In the data rows, 128 means zero.
Here are some points, each followed by its number:
[173, 143, 124, 128, 120, 122, 132, 86] 0
[103, 132, 131, 136, 124, 154, 93, 159] 1
[166, 102, 181, 134, 105, 87, 132, 185] 2
[148, 141, 149, 135, 109, 114, 119, 139] 3
[112, 112, 120, 123, 156, 89, 86, 187] 4
[104, 108, 134, 124, 151, 135, 92, 162] 5
[112, 192, 87, 76, 116, 146, 184, 94] 6
[91, 131, 138, 131, 127, 54, 156, 126] 7
[152, 148, 81, 112, 128, 126, 196, 104] 8
[80, 122, 148, 122, 105, 122, 106, 155] 9
[152, 118, 95, 125, 130, 115, 191, 67] 10
[108, 119, 141, 154, 122, 116, 85, 172] 11
[135, 131, 112, 150, 144, 140, 115, 98] 12
[94, 112, 156, 148, 127, 28, 90, 163] 13
[138, 145, 119, 132, 129, 173, 121, 100] 14
[90, 128, 119, 106, 108, 158, 153, 159] 15
[93, 121, 186, 147, 97, 61, 165, 133] 16
[128, 129, 125, 133, 133, 112, 145, 88] 17
[191, 83, 144, 172, 153, 118, 62, 152] 18
[81, 116, 171, 137, 132, 67, 145, 167] 19
[168, 98, 158, 141, 136, 121, 98, 170] 20
[168, 136, 106, 140, 109, 107, 113, 86] 21
New points follow, each followed by the numbers of its two nearest points above, looking only along the 3 directions in which the numbered points spread most, nearest first.
[107, 129, 89, 134, 160, 144, 84, 108] 14 12
[128, 132, 158, 129, 120, 156, 132, 110] 12 3
[91, 162, 94, 117, 116, 118, 104, 150] 15 9
[106, 84, 151, 147, 117, 159, 125, 147] 5 1
[133, 99, 171, 148, 103, 53, 117, 207] 13 2
[99, 168, 114, 107, 128, 103, 125, 141] 15 9
[134, 108, 140, 126, 127, 168, 137, 135] 12 14
[161, 100, 166, 139, 135, 128, 95, 176] 20 11
[114, 171, 121, 113, 128, 145, 165, 101] 8 6
[93, 192, 111, 81, 126, 153, 184, 64] 6 8
[140, 136, 116, 145, 133, 138, 101, 99] 12 14
[159, 120, 84, 131, 163, 177, 167, 79] 14 0
[95, 103, 203, 154, 123, 95, 103, 177] 13 4
[130, 100, 171, 118, 114, 115, 118, 192] 4 11
[140, 96, 170, 135, 131, 33, 160, 158] 16 13
[73, 179, 85, 106, 122, 162, 107, 159] 15 1
[127, 120, 139, 127, 97, 134, 161, 148] 3 17
[107, 158, 86, 116, 120, 121, 112, 117] 15 14
[167, 74, 165, 173, 113, 166, 124, 83] 21 12
[100, 115, 114, 128, 139, 126, 133, 73] 17 12
